128 stands for zero in the data rows.
Here are some points:
[159 255 127 171 134 126 184 163 123 131 188 107 207 197 103 169]
[166 121 105 104 148 145 138  90 133 162 183 143 125 149 119  97]
[178 165 149 143 157 108 178 191 143 102 165 146 167 159 104 191]
[ 68 114 103 125  73 140  78 112 141 135  27 176  84 107 186 100]
[106 148 134 110 101 133 144  98  92 113 126 129  86 123 113 106]
[147  54 154 181 191 129 116 143 182 175 131 145 159  96 103 159]
[100 150 137 177 132  95 133  97 139 171 179 114  64 137 126 133]
[ 93  87 142 151 119 118 109 135 119 120 142  95  74  89 125 152]
[178  91 109  89 153 139 101  96 165  98 176 163 127  28 154 116]
[151 154 155 162 136 108 172 142 147 148 101 149 133 170 139 161]
[134  53 127 101 146 185 115  79 159  88 164 202 173  96 123 114]
[ 94 176 115 116 110 112 123 132 115 115 108 139 111 231 116  83]
[144  58 132  95 145 167  95  75 151 115 139 165 204 123  87 120]
[145 183 138 126 108  93 144 139 107 133 124 108 144 182 110 123]
[101 133 153 144 163 153  99 136 186 176  80 122 174 115 161 150]
[104  32 146  86 122 128 113  94 148  93 128 157  63 103 144  98]
[138 169 140 171 121  66 176 165 121 147 138  91  88 129 126 149]
[115 107 135 168 101 115 128  97 115 134 138  86 110 105 139 120]
[ 81 106 114 102 128 134  87  77 120 140  51 183  93 112 167 115]
[106 171 126 120 149 143 106 139 143 151  71 158 130  85 185 191]
[136 166 107 144  92 135 167 165 116 115 102  89 147 137 117 156]
[109 110 139 111  91  61 153 139 126 140 156  86  96  99 146 119]
[119  38 132  99 144 196  92  73 159  82 156 161 196 101  67 115]
[117 154 113 126 127 172 121 144 132 156  80 188 101 117 165 107]
[129 149 149 145 144 121 142 190  96 176  90 133 153 134 123 150]
[102 118 133  91 148 130 120 177 145 152  77 206  96 133 165  79]
[162 126 108  86 157  80 153  97 162 147 228 107 131 131 148  80]
[137 104 172 136 142 127 109  97 192  96 154  81 110  60 117 122]
[133 111 132 110 120 104  87  94 133 162 143 126 102  97 123 118]
[146 105 148 149 158 149 134 148 131 164 170 138 225  79 125 114]
[147 241  95 176  65  30 170 150  61 177 169  34   0 110 160 119]
[173 123 208 184 181 166 132 156 196 177 133 159 144 134 167 191]
[ 88 171 107 106  46 101 168 140 127 128  97 109 128 153 132 113]
[132  60  68  49 121 181 114  76 129  50  75 121 170 110 103 118]
[162 169 115 175 146 134 112 138 153 145 131 146 123 153 117 160]
[ 69 136 119  78 104 123 111 126  99 177 121 104  96 140 123 118]
[146 117 141 146 113 132 153 132 140 140 114 114 180 117 132  50]
[120 176 137 147 133 140  93 100 160 165 116 146 139 124 136 149]
[ 87 197 127 121 105 116 144 117  96 115 117 130 144 200 124  69]
[ 70 170 121 138 121 149  77 102 139 126  59 179  93 114 148 138]
[ 85 137 111  98 104 126 112 118 114 134  60 142 106 147 133 105]
[168 177 136 116 128  95 173 133 143 140 140 116 155 208 128 136]
[133 138 153 187 148 121 142 199 193 198 165 162 185 135 137 238]
[121 195 145 132  86 102 147 147  70 129 115 111  88 174 155 101]
[145  91 112 129 144 135 145  68 121 131 177 122 126 109 109  96]
[144  93 133 120 119 125 115 111 132 138 168 141 125 123 131 118]
[191 112 193 150 140 104 174 147 144 112 167 119 121 146 124 156]
[124 165 114 134 126 124 118 121 105 127 108 139 126 182 128 115]
[134 110 127 135 122 144 121 118 126 119  94 126 123 107 123 119]
Then 24 other points, each followed by its number:
[152 135 126 122 131 119 133 113 110 126 170 130 203 146 101 139] 0
[133  90  44 153 133 133 139 152 149  93 157 122  91 131 120 128] 1
[113 108  93 128 115  94 162 108  56 114 157 115  84 119 123  82] 2
[202 209 147 184 161 116 146 223 177 153 162 126 238 206 109 209] 3
[118 162 109  86 125 127 128 136  93 106 123  98 161 172 124  86] 4
[135 118 132 127 110 119 122 120  86 153 126 230 112 144 142 107] 5
[ 95 154 140 130  93 169  49 129 121 134  86 139 132  94 124 120] 6
[124 151 129 124 129 120 133 113 122 124 151 137 157 164  76 131] 7
[136  96 142 117 124 160 103  84 128  91 143 150 163 128 106 130] 8
[121 116 169 107 132 139 127  92 141  76 203 121 140 185  88  83] 9
[128 142 125 139 116  78 161 196 144 139 178  85  80  83 122 100] 10
[125 171  84 101  96 123 150 114  67  84 108 116 109 173 107  92] 11
[ 94  86 131 181 170 122 114 143 143 162  81 144 134 119 128  94] 12
[153 202 146 142 100 121 168 138 103 116 129 131 154  99 117 124] 13
[145  80 127  91 124  97 125  75 117  78 142 124 147 109 137  27] 14
[119 109 108 128 120 134 127 103 148 144  82 136 128 163 138 125] 15
[138 177 167 124 129 144 150 118 147 138 126 136 161 153 116 146] 16
[ 61 141 142  94  70 112  92  72 134 135  85 130  95 148 146 102] 17
[137 102 139 114 124 146 157 142 134 122 124 155 130 116 131 146] 18
[111  88  94 106 111 135 128 104 147 114 189 114 122  92 118 105] 19
[148 194 150 164 172 121 135 161 174 182 118 151 123 105 111 186] 20
[144 119  99 129 129 127 149  89 140 132 116 141  92  96  68 103] 21
[130  37 131 114 130 105 142  87 157 111 166 178 122 106  79  51] 22
[178 167 124 152 144 140 255 177 186 124 148 127 181 169 180 171] 23
Which of these numbered points is nearest to each point below, ignoring the direction in which the first points spread most? Its number follows each.
[ 94 125 130 131 157 169 148 148 222 158  59 190 155  76 160 157] > 20
[149 162 108 108 107 114 148 117  99  91  92 107  96 189 128 117] > 11
[216 184 151 127 158 143 163 243 183 166 187 134 183 181  64 230] > 3
[109 123 119 131 140 121  82 149 145 170  60 148 108  89 163 150] > 12
[132  69 122 102 138 100  87  69 122 105 161 125  96 104  55 119] > 21
[114  93 125 119 131 159 166 105 111  85 115 127 201  86 118 125] > 13
[164  97 154 115 189 152 102 134 155 125 186 154 206 131 147 158] > 0
[104  72 117 131 102 106 161 115 148  94  93 116 199  71 110 135] > 13
[ 69 129 195  96  77 125  92  75 116 133  57 133  81 147 162 113] > 17
[127 201 112 122 111 128 173 119  68 107  93  84 147 212  63 102] > 11
[186 172 182 181 180 149 132 195 191 165 163  85 188 192 121 215] > 3
[126  90  96 112 118 139  92 106 147  93  60 131 136 100 147 118] > 15
Here are 24 other points, each followed by its number:
[107 105 126 113 158 141  95 160 128 130  91 140 186 137 141 118] 0
[155  71 144  87 127 168 115  87 170  65 178 148 205  61  90 129] 1
[124 212 163 141 133 106 185 156 108 144 142 144 141 181 118 141] 2
[141 141 119 193 102  54 157 148 125 169 136 124 114  89 134 134] 3
[122  96 126  81 129 159 142 116 135  90  69 114 132 123 146 115] 4
[107 178 123  90 103  96 157 109 106 143 129 109  56  76 114 101] 5
[198  93 138 109 175  62 127 102 118 133 180  89  66 142 116 141] 6
[128 165 116 132 101 144 108 141 120 135  91 135 101 162 132 110] 7
[109 174 133 139 115 114 154 152 113  76 152 106  83 106 133  80] 8
[205  44 148 146 134 169 115 103 174 110 117 170 232 121 123 159] 9
[109 153 119 126 105 122 126 125 107 113 146 129 114 104 114 110] 10
[217 210 154 150 126 124 192 184 151  93 177 129 166 255 153 163] 11
[177 157 133 149 125 120 159 155 127 168 169 115 172 192 108 148] 12
[143 102 129  95 113 116 133 109 137 125 151 119 152  80 142 110] 13
[111 169 133 108 117  98 121 137 116 103  72  87 135 169 146 116] 14
[162 134 147 170 155 153 137 155 138 140 132 130 139 127 108 199] 15
[105  88  94 130 133 115 124 101 119 109 145 148 113 125 119  35] 16
[115 187 114 148 113 116 151 155 125 137 141 127 123 154 115 133] 17
[138 146 132 145  86 129 121 120  85 123 121 149 131 127 135 132] 18
[ 87 167 123 173 103 202 161 113  70 214  98  90 132  78 120 119] 19
[138 122 186 107 132 144  77 163 151 151  86 156 106 116 153 155] 20
[171  36 158  97 131 131 222  84 117 115 171 144 127 100 126  91] 21
[ 99 143 114 117 136 135  91 144 110 152 148 126 110 130 158 117] 22
[168 162 175 206 199 181 137 203 223 194 161 156 193 151  39 223] 23
Which of these numbered points is nearest to each point below, ignoring the direction in which the first points spread most? Its number follows each.
[ 81 145 123 105 105 118 183 112 117 118  75 111  87 139  98 110] > 4
[ 93 181 125 143 103  97  93 114  68 169 143  83  32  90 125 125] > 5
[128 110 140 128 131 154 125  91 117 115  75  55  91 107  96 156] > 4
[185  90 130  96 194  98 111  90 161 166 191 166  67 130 177 157] > 6
[120 125 139 137 173 181  97 177 207 230  68 174 122 126 161 147] > 20
[139   0 133  71 144 218 117  50 180   0 140 201 210 108  77 120] > 1
[123 118  99 126  95 157 116  61 105 105 161 106 122 131 106  96] > 10
[131   0 137  56 161 235  78  50 192  71 184 198 226 118  89 139] > 12
[127  76 119  94 183 130  86  77 144 115 214 150  84 164  72 122] > 6
[139 153 181 192 157 142  90 139 173 157 124 111 139 148 127 179] > 15
[103 109 135 139 205 147  91 144 156 134 100 150 122 118 145 157] > 0
[ 97 133 117 106 110  93 110  46 103 137  84 107 108 142 130  93] > 14
